Here is a table of points, one per row:
array([0.434, -0.747, 1.022, 0.958, 0.418, -2.052, 1.331, 2.077, -1.646,
       -0.941, -0.727, 0.701, 0.869, 0.297, 0.096, 0.861, -0.074, -1.907,
       -0.117, 1.635, 1.370, -0.960, -1.688, -0.216])
array([-0.537, 0.274, -0.946, -0.586, -1.458, 0.496, 0.563, -0.050, -0.042,
       0.104, 0.115, 0.040, 0.014, 1.020, 0.266, 0.543, 0.118, -1.976,
       0.734, 0.269, -0.574, 1.223, 0.377, 1.467])
array([0.527, -1.275, -0.325, 0.569, -0.178, -0.724, -2.155, -0.931, -0.460,
       0.749, -2.429, 0.783, 2.028, 1.513, 2.581, 0.432, -0.774, 1.332,
       -1.958, 0.426, 1.042, 0.157, -0.567, -1.385])
array([-1.279, 1.016, -0.854, -1.106, 0.898, 0.505, -0.127, -0.447, -0.282,
       -1.018, 1.038, -0.613, -1.032, 0.111, -0.945, 0.041, 0.329, 0.563,
       -0.739, 0.819, 0.788, 0.405, 0.904, -0.311])
array([-0.637, 0.918, -0.478, -0.835, -0.992, -0.431, -0.416, -0.059, -0.794,
       -0.951, -0.027, -0.160, -0.099, 0.656, 0.171, 0.143, -0.022, 0.395,
       -1.626, -0.155, -0.469, 1.031, 0.945, 0.514])
array([0.180, -0.224, -0.634, -0.325, -0.889, -0.299, 0.541, 0.487, -0.017,
       0.055, -0.026, 0.315, 0.133, 0.961, 0.678, -1.645, -1.609, 0.700,
       2.170, -1.727, -1.206, 1.036, 0.634, -0.838])
array([1.437, -0.370, 0.079, 0.332, -0.045, 1.403, -0.294, -0.962, -0.590,
       1.564, 1.005, 1.399, 0.193, -1.664, -0.368, -0.230, 0.883, -0.249,
       1.238, -1.699, -0.740, -1.383, 0.068, -2.476])
array([-1.311, 1.009, -0.900, -1.098, -0.009, 0.181, 0.850, 0.443, -0.499,
       0.164, 0.456, 0.396, -0.083, -0.239, -1.414, -0.242, -0.315, 1.005,
       -0.558, -0.034, -0.402, 0.702, 0.531, 0.293])
array([3.101, -3.070, 1.026, 2.233, 2.331, 1.675, 0.514, -0.711, 0.127,
       1.991, 1.588, -1.099, -1.695, -2.448, 0.772, -2.062, 1.224, 1.394,
       -1.168, 0.231, -1.169, -2.794, 1.583, -0.332])
array([-0.903, 1.042, -1.115, -1.241, -0.624, 1.209, 0.716, -0.210, -0.682,
       1.051, 0.237, -0.072, -0.095, 0.546, -0.276, 0.374, -0.410, -1.247,
       0.417, -0.129, -0.760, 1.433, 0.696, 0.971])
array([0.553, -0.302, -0.200, 0.093, -0.682, -1.437, 1.055, 1.598, -0.016,
       -0.511, -0.643, 0.580, 0.789, 1.460, 1.813, 1.567, 1.062, -0.724,
       -1.418, 1.554, -0.091, -0.320, -1.471, 2.025])
array([-0.713, 0.272, -1.044, -0.759, 0.294, -0.849, 0.410, 0.759, -0.945,
       -0.161, -0.637, 1.100, 1.059, 0.241, 0.423, 0.597, 0.462, -0.271,
       0.495, -0.022, 1.078, -0.297, -0.756, -0.169])
array([0.630, -0.433, 0.259, 0.219, -0.796, -0.219, 0.307, 0.340, 0.491,
       -0.118, 0.330, 0.274, 0.027, -1.422, 0.008, 1.287, 1.393, -0.627,
       0.165, -0.348, 0.911, 0.082, -1.000, -0.426])
array([0.742, -1.328, 0.709, 1.249, -0.247, -0.152, -0.103, 0.092, -0.699,
       0.320, 0.430, 0.112, -0.188, 0.599, 0.499, -0.281, -0.341, -0.093,
       2.159, -1.739, -1.938, 1.228, 0.208, 0.486])
array([-0.688, 0.694, 0.788, 0.202, 0.189, -0.377, 0.325, 0.535, -0.094,
       -2.055, 0.394, -0.777, -0.790, 0.209, -0.683, 0.254, 0.937, 1.149,
       -1.050, 0.065, 0.834, -0.545, 0.608, -0.210])
array([0.233, 0.477, 0.368, -0.067, 2.894, -0.304, -1.597, -0.731, 1.471,
       -0.718, 1.027, -2.341, -2.114, -0.381, -0.755, -0.561, -1.718, -0.641,
       -0.481, -0.284, 1.581, 0.437, 0.726, -0.573])
array([0.071, 0.432, 2.378, 0.997, 0.227, 0.231, -0.278, -0.349, -0.132,
       -0.796, -2.393, -0.587, 1.183, 1.291, 0.398, 0.594, 2.743, 0.314,
       0.468, -1.111, 0.421, -0.848, 0.492, -0.503])
array([0.470, 0.501, -0.120, -0.213, 1.624, -0.041, -1.033, -0.637, 0.035,
       0.502, 0.261, -0.715, -0.592, -0.789, -1.631, -1.435, -1.388, 0.031,
       0.808, 0.089, 0.288, 0.318, 1.197, -0.572])
array([-0.793, 0.602, -0.302, -0.408, -1.197, 0.015, -0.425, -0.353, 0.908,
       1.272, 1.032, -0.105, -0.798, -1.053, -1.618, -0.023, 0.399, 0.441,
       0.061, -0.048, -0.607, 0.922, -0.072, 0.560])
array([-0.866, 0.235, -1.295, -0.896, 0.775, -0.870, 1.371, 1.290, -1.166,
       0.339, -0.508, 1.835, 1.459, 0.547, 0.190, 0.440, 0.547, -0.090,
       0.420, -0.216, -0.918, 0.355, -0.135, 0.282])
array([0.403, -0.096, -0.927, -0.477, -1.389, 0.992, -1.354, -1.347, 1.818,
       0.974, 0.601, 0.759, 0.170, -0.286, 0.042, 0.078, 0.445, 0.698,
       -0.432, 0.477, 0.367, -0.125, -1.126, -0.299])
array([-1.046, 0.903, -0.268, -0.603, -0.670, 1.542, -1.487, -1.905, 1.366,
       0.713, -0.783, 0.322, 0.686, 0.199, 0.433, -1.597, -1.810, 1.168,
       0.446, -1.417, 0.593, 1.021, 0.712, -0.571])
array([0.174, -0.844, 1.507, 1.315, 0.355, -1.780, 0.907, 1.704, -1.304,
       -1.854, -0.829, 0.338, 0.724, 0.475, 0.565, 0.446, -0.098, -2.239,
       1.478, 1.535, 1.080, -1.294, -1.039, 0.363])
array([0.734, -0.977, 2.084, 1.656, -0.790, 1.600, 1.620, -0.025, 2.993,
       -1.333, -0.846, -2.682, -1.138, -0.735, 0.598, 1.642, -0.332, -0.510,
       -1.299, 2.026, -2.590, -0.851, -2.448, 2.510])
array([-0.916, 1.291, -0.812, -1.210, -0.042, -0.311, -1.242, -0.610, 0.160,
       0.656, 1.333, 0.198, -0.710, -1.108, -1.843, -1.224, -1.650, 1.382,
       -0.214, -0.197, 1.111, -0.933, 0.619, -0.590])
There is one direction along which these points spread out most. For each point below, how far along it does it lie, from 0 to 99? 50 is the average, and the first point above lies past it. One standard deviation of the points above along it is 16.
array([1.437, -0.370, 0.079, 0.332, -0.045, 1.403, -0.294, -0.962, -0.590,
       1.564, 1.005, 1.399, 0.193, -1.664, -0.368, -0.230, 0.883, -0.249,
       1.238, -1.699, -0.740, -1.383, 0.068, -2.476]) 36
array([-0.713, 0.272, -1.044, -0.759, 0.294, -0.849, 0.410, 0.759, -0.945,
       -0.161, -0.637, 1.100, 1.059, 0.241, 0.423, 0.597, 0.462, -0.271,
       0.495, -0.022, 1.078, -0.297, -0.756, -0.169]) 60
array([0.527, -1.275, -0.325, 0.569, -0.178, -0.724, -2.155, -0.931, -0.460,
       0.749, -2.429, 0.783, 2.028, 1.513, 2.581, 0.432, -0.774, 1.332,
       -1.958, 0.426, 1.042, 0.157, -0.567, -1.385]) 58
array([0.630, -0.433, 0.259, 0.219, -0.796, -0.219, 0.307, 0.340, 0.491,
       -0.118, 0.330, 0.274, 0.027, -1.422, 0.008, 1.287, 1.393, -0.627,
       0.165, -0.348, 0.911, 0.082, -1.000, -0.426]) 57
array([0.734, -0.977, 2.084, 1.656, -0.790, 1.600, 1.620, -0.025, 2.993,
       -1.333, -0.846, -2.682, -1.138, -0.735, 0.598, 1.642, -0.332, -0.510,
       -1.299, 2.026, -2.590, -0.851, -2.448, 2.510]) 70
array([0.434, -0.747, 1.022, 0.958, 0.418, -2.052, 1.331, 2.077, -1.646,
       -0.941, -0.727, 0.701, 0.869, 0.297, 0.096, 0.861, -0.074, -1.907,
       -0.117, 1.635, 1.370, -0.960, -1.688, -0.216]) 80
array([-0.916, 1.291, -0.812, -1.210, -0.042, -0.311, -1.242, -0.610, 0.160,
       0.656, 1.333, 0.198, -0.710, -1.108, -1.843, -1.224, -1.650, 1.382,
       -0.214, -0.197, 1.111, -0.933, 0.619, -0.590]) 26
array([0.403, -0.096, -0.927, -0.477, -1.389, 0.992, -1.354, -1.347, 1.818,
       0.974, 0.601, 0.759, 0.170, -0.286, 0.042, 0.078, 0.445, 0.698,
       -0.432, 0.477, 0.367, -0.125, -1.126, -0.299]) 41
array([-1.046, 0.903, -0.268, -0.603, -0.670, 1.542, -1.487, -1.905, 1.366,
       0.713, -0.783, 0.322, 0.686, 0.199, 0.433, -1.597, -1.810, 1.168,
       0.446, -1.417, 0.593, 1.021, 0.712, -0.571]) 28
